rotation steps, each row followed by its count of steps
The counts run from 0 to 457.
-1.64, 1.51, 1.16, -1.57, -1.91, 0.74, -0.70, -4.41, 1.30, 1.78, 0.89, 1.93, -0.15, -2.48, -1.69, -1.05, -3.18, -1.17, -1.48, -1.16, -0.01, -0.55, 1.07, -1.05, -0.61, -0.73, -0.49, -1.41, 0.58, 0.54, -1.71, 1.78, -1.01, 1.34, -1.58, 2.90, 1.83, -1.99, 2.09, 0.76, -1.68, 0.43, -0.16, 2.48, 0.62, -0.60, 2.91, 1.20 | 198
-0.56, -0.86, 0.74, -0.42, -1.06, -0.38, -0.48, 2.12, 0.42, -2.99, 1.13, -1.68, -0.89, -1.83, 0.71, -1.35, -0.18, 0.47, 0.19, -1.45, -2.72, 4.58, 0.33, 2.18, -1.08, 1.75, -1.61, 0.63, -0.91, -2.43, -1.34, 1.33, 1.45, 2.05, -0.96, 1.01, -0.38, -0.83, -1.71, 0.86, -3.33, -4.00, -1.53, -0.05, 2.60, -0.45, -0.01, -1.66 | 63
-2.14, 0.61, -2.71, -2.04, 0.76, -1.41, 0.74, -0.82, 0.60, 2.13, -1.80, 2.36, -2.42, 0.92, -0.11, 3.27, -1.72, -0.56, -0.70, -2.25, -0.28, -0.95, -0.95, 0.15, -1.35, 0.42, -0.79, -2.53, 1.93, -1.90, -1.96, 0.99, 2.99, 1.27, -0.51, 4.27, -1.02, -0.72, -0.56, -2.54, -1.12, 2.33, -0.88, 0.59, 1.96, 1.26, -0.82, -0.99 | 284
0.99, -1.69, -0.10, 0.95, 1.80, 0.61, 0.47, 0.13, 0.94, -1.88, -0.18, 1.96, 1.36, -0.45, 0.38, -0.28, 0.90, 1.30, -2.10, 0.11, 1.24, -0.51, -1.18, -1.50, 1.26, 2.67, -2.33, 0.77, 1.83, -1.61, -4.66, 0.00, 0.85, 0.51, -3.22, -1.34, -1.24, -1.18, 2.35, -0.26, -3.24, -0.04, -2.01, -1.74, -1.22, -0.45, 0.78, -2.50 | 369
-0.48, -0.93, -2.46, -2.47, 0.03, 0.89, 0.33, -1.19, 0.40, -2.41, -0.03, 2.41, -1.97, 0.02, -1.17, -2.14, -0.64, 1.72, 0.09, 1.64, 3.57, 0.48, -1.04, -1.10, 1.30, 0.24, -1.62, 0.61, 2.81, 0.97, -4.09, -1.29, -0.43, 1.83, -1.49, 1.02, -2.12, 0.24, -0.72, -1.85, 0.08, -0.32, 0.13, -3.00, 1.27, -1.12, -0.12, 1.17 | 349
-0.46, -1.71, 0.73, 0.74, -1.69, -0.81, 0.60, 0.93, 0.93, -0.27, -1.58, -2.59, -1.29, -0.30, 0.45, -1.86, 2.35, 0.95, -0.16, -3.38, -0.01, -3.01, -1.61, 1.13, -0.34, -1.14, 1.85, 0.37, 2.89, 1.10, 1.30, -1.43, 2.45, -3.70, -2.92, -1.75, -1.89, 1.45, 3.40, 0.79, 2.22, -2.17, 0.87, -2.60, -1.00, -1.60, 2.06, 1.10 | 141
1.45, -1.21, 0.00, 0.62, 0.66, 1.52, -1.32, -2.16, 1.51, 2.49, 0.59, 2.19, -1.47, -0.46, -0.84, -0.69, -0.19, 1.84, -0.06, 1.31, -1.98, -1.17, 3.17, 2.15, -1.54, -1.71, 1.74, -3.82, 0.26, 0.50, 0.47, 1.22, 3.33, 0.10, 1.01, 0.93, 0.49, 0.31, 2.29, 2.10, 2.46, -2.20, 1.11, 0.90, -1.59, 0.74, 0.87, 0.73 | 306
-3.42, 0.34, -2.49, 0.55, -2.13, -0.72, -0.64, -0.43, 2.50, 0.53, 0.04, -2.99, -1.82, -3.48, 0.77, -2.54, -0.83, -0.14, 0.81, -3.56, 0.43, 0.93, -1.04, 0.85, -0.22, 1.01, 0.95, 0.19, 3.71, 1.82, -1.71, 1.80, 2.96, -0.51, -2.87, 1.37, -1.21, -1.29, 2.32, 0.41, -0.20, -1.30, -1.42, -2.09, -0.44, 0.36, 0.21, 0.78 | 278
3.07, 0.68, 0.09, 2.18, 1.62, 0.40, 2.69, 2.96, 1.37, -1.86, -3.13, 0.23, 2.40, 0.20, -0.27, 3.11, -0.91, 1.96, 0.40, -0.57, 0.66, 1.35, -2.15, -1.25, 1.40, 2.36, 0.81, -0.88, 0.75, -0.22, -1.43, -1.98, -3.39, -0.93, -0.82, -0.28, -0.94, -0.28, -1.85, -2.31, 1.62, -1.50, -1.16, -1.87, -2.06, 0.02, -0.88, 0.31 | 362
2.23, -2.08, 0.27, 0.49, 0.71, 1.89, -2.54, -0.99, 1.75, 0.21, -0.10, 3.45, -1.57, -0.48, -0.15, 1.16, 0.79, 2.54, -0.49, 2.30, 0.88, -3.30, 0.52, -2.08, 0.84, 1.08, -0.63, -0.27, 2.02, 1.41, -1.04, -3.19, 1.85, 1.19, -1.73, -0.84, 1.02, -0.65, 1.57, 1.61, 0.56, 0.90, 1.15, 0.10, -3.57, 0.19, -1.14, -1.05 | 240
1.68, -1.18, 3.11, -0.49, -2.14, -0.80, 0.78, 2.58, 0.01, -4.15, 0.12, -2.29, -0.90, -0.63, 0.26, 0.42, 1.33, 1.58, 0.34, -0.64, -1.06, -1.68, -0.10, 1.50, -1.10, 2.49, -0.61, -0.19, 2.13, -2.98, 0.01, -0.66, 4.19, 0.37, -0.39, -1.33, -0.93, -0.23, -1.28, 1.75, -2.35, 1.49, -0.51, 1.68, -1.03, 1.00, -2.23, -1.11 | 34
1.62, 1.80, 0.71, 2.16, 0.27, -0.92, 3.56, 2.06, -0.40, -3.58, -2.71, -2.05, 1.35, 0.40, 0.78, 1.71, -1.81, 1.02, 0.31, -0.66, 0.56, 0.53, -1.04, 1.21, -0.61, 2.89, 0.34, -1.32, 2.25, -2.59, 0.19, 0.03, -0.11, -2.39, -0.48, 0.17, -1.62, -0.32, -0.52, -0.23, -0.22, 2.99, -1.45, 1.36, -0.63, -1.04, 1.96, 0.40 | 267
2.64, -1.28, 1.38, 1.80, -0.19, 0.24, -1.86, 1.74, 0.53, -0.28, -0.72, -0.52, -0.06, 0.37, 2.22, 1.80, 0.84, 2.52, -0.65, -1.68, -4.04, -1.29, 1.60, 1.68, -1.65, 0.80, 1.17, -0.14, 0.03, -1.80, 2.32, 0.88, 2.35, -1.38, -0.44, -1.09, -0.69, 0.16, 0.71, 3.62, -1.22, 0.28, -1.33, 3.76, -0.71, -1.70, 1.05, -1.27 | 165
2.08, -1.14, 4.33, -1.79, 0.32, 1.73, 3.83, 0.77, 0.29, -0.68, 0.15, -0.54, 0.27, 0.22, -0.74, 0.61, 1.18, 0.92, 0.17, 0.91, 0.96, 1.18, -1.42, -1.61, -0.10, -1.81, 1.50, -2.91, 0.15, 1.02, -1.01, -2.75, -1.47, -1.17, 0.30, 0.12, 0.69, 1.09, -0.09, -2.06, 1.12, -3.45, 1.14, -2.66, 1.35, 1.09, 1.41, 1.92 | 221
-1.12, 1.24, 2.50, -1.35, -1.42, 0.55, -0.43, 0.71, 1.34, 1.99, -0.75, 2.06, -2.19, 0.35, -0.67, 2.52, -2.53, -1.32, -2.23, -0.63, -3.67, 0.53, 0.51, 0.56, -1.60, 0.17, -0.08, -3.72, -1.67, -1.06, 2.41, -0.30, 3.15, 1.70, -1.72, 1.70, 1.80, -1.15, -1.40, 0.99, -0.84, -2.40, 0.91, 2.82, 1.16, 0.60, -1.06, -0.27 | 69
-0.05, -0.89, -1.08, -1.16, -1.67, 0.28, -1.75, -1.24, 1.03, 4.19, 1.51, -0.59, -3.74, 0.39, 1.89, 1.19, -0.10, -1.35, -0.81, 0.12, -3.36, -1.28, 2.70, 0.61, -1.40, 0.23, 0.11, 0.40, 0.45, -0.26, -0.61, 0.36, 3.66, 2.55, -0.79, 2.51, -0.57, -1.85, 1.49, 3.75, 0.74, 0.17, -1.08, 2.56, 0.74, -0.41, -0.38, 0.94 | 169
2.76, -2.36, -1.94, -1.96, 1.59, -1.11, -1.34, -0.33, 1.67, 0.78, -0.27, 3.39, 0.20, -0.19, 0.66, -0.13, 1.99, 2.06, 1.39, -1.99, -3.29, -0.03, 1.62, 0.85, -2.43, 1.67, 0.35, 0.77, 1.30, -2.42, -2.33, 1.27, 2.47, 0.45, 1.62, 0.93, -0.09, 3.02, 2.74, 0.50, -0.43, -1.57, -0.07, 0.34, 1.04, -1.04, -0.33, -1.51 | 290
2.07, -0.69, 0.03, -1.63, -0.79, 1.09, -2.71, -3.24, 1.47, 0.90, 0.77, 3.15, -0.61, -0.11, -1.54, -0.31, -0.70, 1.08, 1.27, -0.28, -0.76, -2.00, 3.17, -2.14, -0.90, 1.36, -1.59, 0.90, 0.25, 0.64, -1.33, -3.08, -1.21, 3.14, 0.32, 1.93, 1.13, 0.00, -0.11, 2.52, -0.70, 0.97, 1.21, 2.13, -1.18, -1.79, 1.44, 1.16 | 335
1.08, -0.45, -1.71, 1.02, 0.55, 1.04, -2.54, 1.33, -0.43, -0.17, -0.66, 1.40, 0.15, -0.40, 3.30, 0.52, -1.03, 1.92, -4.41, 1.41, 0.18, -2.25, -0.06, -0.44, -0.50, 2.17, -2.01, -0.11, 2.32, -0.88, -0.30, 1.08, 1.03, 1.87, -2.10, -0.58, -0.10, -1.29, -0.60, 1.66, -1.33, 2.75, -3.55, 3.82, -1.36, -0.53, -0.90, -0.30 | 28
3.48, -1.93, 2.68, -1.27, -0.99, 0.00, 0.45, -1.37, 0.65, -1.18, -0.41, 0.13, 1.15, -1.01, -0.04, -0.49, 1.99, 1.21, -0.34, -2.47, 0.23, -2.39, -0.82, -3.68, -1.74, 1.53, -0.90, 0.61, 1.56, 1.56, 0.89, -3.58, -0.51, -1.72, -0.66, -2.37, 0.71, 3.90, 0.86, 0.97, -1.14, -0.94, 2.14, 0.82, -1.27, -0.69, 0.66, 1.00 | 120
-0.15, -0.42, -1.44, 0.44, -0.12, 1.43, 0.63, -1.17, -0.29, 2.88, -0.60, -0.02, -0.63, 2.48, -0.05, 2.82, -1.69, 1.74, 2.31, 1.60, 0.02, 1.71, 0.11, 1.63, -1.26, -2.30, 2.96, -1.80, -1.51, 1.37, -0.34, 0.13, -2.51, -1.05, 1.50, 3.27, -0.47, -0.39, -0.39, -1.46, 1.95, -1.45, 1.25, -1.53, 1.33, -1.76, 2.55, 2.05 | 81
2.03, -1.93, 0.56, -0.34, 0.05, 0.24, 0.20, 2.00, 0.58, -0.69, 1.38, -1.41, -0.01, -2.50, 1.71, -0.27, 2.85, 1.71, 0.05, -2.50, -4.15, 2.97, 0.52, 1.25, -2.97, 1.38, 0.00, -0.11, -0.95, -2.27, -0.07, 0.61, 1.37, 0.19, -0.45, -0.05, 0.43, 0.64, -1.00, 0.11, -2.64, -3.83, -1.21, 0.39, 1.90, -0.24, -1.38, -1.89 | 295
0.62, -0.53, 1.04, 0.38, 1.37, 1.89, 2.04, 0.19, -0.92, -1.84, 2.13, 1.64, -0.06, 0.98, 0.71, 1.36, -1.04, 1.30, -1.62, 4.83, 1.09, 1.94, 1.19, -0.58, 0.01, 1.32, -1.45, -1.45, -1.29, -2.07, -2.60, 0.80, -1.82, 2.47, 0.66, 0.75, 1.85, -1.24, -1.59, -1.40, -3.72, 0.42, -0.58, 1.48, 1.54, 1.03, 0.91, -0.84 | 93
-2.73, 1.29, 0.67, -0.87, -2.00, 0.95, 0.54, -2.17, -0.10, 2.39, 0.12, -0.93, -1.19, -0.79, 1.48, 0.92, -2.64, -1.09, -1.26, 1.45, 0.64, -0.34, 0.14, 1.31, 0.34, -2.53, 1.65, -1.75, 1.29, 1.65, 0.67, 3.30, 2.62, -1.76, -0.71, 1.00, -0.57, -0.45, 3.14, 2.27, 1.10, 1.11, -1.07, 0.80, 2.54, 0.44, 1.93, 3.05 | 177
0.46, -0.92, -1.41, 1.83, 0.30, -0.42, 1.22, 0.82, 2.77, -2.51, -1.28, 1.37, 1.60, 0.07, -0.09, -1.72, -0.06, 2.28, -0.47, -0.86, 2.37, -1.22, -2.30, -0.15, 1.79, 2.58, -0.85, 0.24, 3.11, -1.59, -2.70, 0.65, 1.16, -2.23, -3.20, -2.43, -1.25, 0.36, 2.90, -0.51, -1.12, 0.30, -1.19, -1.94, -1.92, -0.69, 1.42, -0.83 | 137
-0.13, 0.87, 1.48, -0.97, -0.56, -0.45, 3.26, 1.19, 0.07, -1.54, 0.06, -4.04, 0.39, -3.76, 2.42, 0.77, -0.78, -1.87, -0.47, -1.16, 2.23, 1.16, -3.43, -1.64, 0.91, 2.93, -0.91, 0.52, 3.30, 0.51, -1.75, -0.51, -0.25, -1.53, -2.01, -0.30, -0.91, -1.31, -0.09, -0.12, -3.10, 1.52, -2.95, -1.82, 0.66, 1.49, -0.76, 0.87 | 258
-0.28, -2.40, 0.27, 2.31, 0.13, 0.13, 0.99, 3.73, 0.45, -1.00, -1.38, -4.69, 0.09, -0.82, 2.90, 1.58, 1.13, 1.20, 0.74, 0.75, -0.93, 0.90, -2.11, 0.51, 0.13, 2.03, 1.91, 0.06, 1.09, 1.28, 1.37, -0.15, 2.14, -2.95, -2.36, -2.34, -1.21, 0.63, -0.31, 0.89, 0.17, -3.01, -0.07, -2.56, -0.72, 1.47, -1.21, -1.00 | 382
1.66, -2.01, -1.50, -1.18, -0.95, 1.40, -1.90, -0.34, 2.02, -2.54, 1.25, 1.40, 0.25, -1.41, -0.01, -1.52, 0.10, 3.33, -0.31, 2.63, 0.47, 2.37, 2.11, -1.45, 0.12, 2.95, -2.71, 1.89, 1.13, -0.04, -0.79, -1.31, -0.31, 3.26, -1.02, -1.94, 0.65, 0.81, -2.26, 1.78, 0.56, -3.19, 0.42, 0.33, -1.54, -1.21, -1.12, -0.60 | 340
-0.84, -0.54, -0.31, 0.73, 0.26, 2.84, -0.18, -0.14, 0.16, 1.12, -0.09, 0.38, -3.39, 0.53, -0.03, 1.04, -0.12, 0.23, -0.38, 0.84, -0.78, -1.33, -0.07, -0.83, 0.19, -0.19, -0.78, -1.11, 0.69, 1.21, -1.90, -4.48, -2.72, 3.70, -2.80, 2.92, 0.76, -3.16, -3.78, -1.66, -1.55, 0.72, -1.01, -0.22, -0.47, -0.09, -0.46, 1.32 | 234
1.65, -1.70, -1.61, -0.50, 1.07, 0.31, -3.18, -0.08, 1.25, 0.29, -2.06, 2.89, 1.02, 0.81, 1.21, 1.09, 1.32, 2.85, 0.55, -1.62, -0.18, -1.98, -0.31, -2.47, -0.84, 0.15, 0.24, 1.29, 0.88, 2.20, -0.40, -3.42, -1.62, -0.23, -0.36, -0.02, -1.32, 3.48, -0.55, 1.08, 2.78, -2.11, 1.43, -1.27, -1.32, -3.14, 0.51, 0.08 | 356
3.36, 0.30, -0.31, 2.98, 0.93, 0.33, 1.26, 2.74, 1.26, -2.53, -2.71, -0.17, 0.99, 0.42, 0.47, 1.60, -0.37, 2.36, -0.41, -1.59, -0.09, 0.33, -0.64, -0.73, 0.62, 4.08, -0.29, -1.47, 1.89, -1.11, 0.04, -3.89, -1.18, 0.76, -0.73, 0.45, -0.26, 0.04, -2.93, -1.27, 1.51, -0.48, 0.10, 1.21, -2.46, 0.41, -2.27, -0.67 | 130
3.16, -2.34, 3.75, -1.18, -1.70, 1.50, -0.36, -1.10, -0.63, -0.85, 1.02, 0.65, 2.22, -0.49, 0.17, -1.55, 0.60, 2.74, -1.68, 0.57, -0.38, 0.21, 1.86, -1.40, -2.37, -0.78, -0.86, -0.41, -0.09, 1.16, 2.46, -0.90, -0.80, 0.34, 1.93, -2.70, 1.91, 3.02, -0.22, 3.06, -0.43, -2.29, 1.01, 2.82, 0.59, -1.83, 2.64, 1.76 | 331
1.79, -0.95, 2.89, -0.24, -3.63, 1.06, -0.13, -0.55, 2.43, 1.57, 0.66, 1.33, 0.48, 0.38, -0.96, 1.25, -0.96, 2.20, -1.32, 1.49, -1.71, -0.38, -0.33, -0.02, 1.07, 0.17, -0.24, -1.38, -2.36, -0.05, 2.65, -0.71, -0.20, -1.95, -1.41, -3.28, 3.15, -0.66, 1.91, 2.01, 0.20, -4.75, 2.03, -0.60, -1.25, 0.41, 0.80, 0.82 | 447
-0.49, 0.80, 1.10, -0.60, -1.83, 0.67, 0.30, -2.73, 1.57, 2.44, -0.69, 1.18, -0.10, -1.04, -0.55, 1.99, -2.27, -0.37, -0.12, 1.18, 2.85, -1.70, -1.31, -2.69, 0.54, 0.31, 0.81, -1.80, 2.23, 4.19, 0.99, -2.07, -0.78, -2.55, -0.76, 0.20, 1.21, 0.77, 1.58, 1.01, 1.62, 0.13, 2.20, -0.32, -2.21, 0.60, 1.33, 3.01 | 111
0.40, -0.40, -3.90, 0.99, 0.79, 1.20, -0.50, -1.40, 2.43, 3.92, 0.98, 0.93, 0.60, -2.49, 0.36, -0.73, -1.18, 0.92, 0.54, 0.25, -0.98, 0.84, 2.15, 1.78, -0.35, 0.62, 0.61, -0.22, 0.26, -0.35, -2.81, 4.09, -0.06, -0.37, -0.66, 2.24, 0.84, -1.68, 4.03, 0.58, 0.09, -1.65, -2.23, -0.80, -0.38, -0.19, 2.08, 0.66 | 298
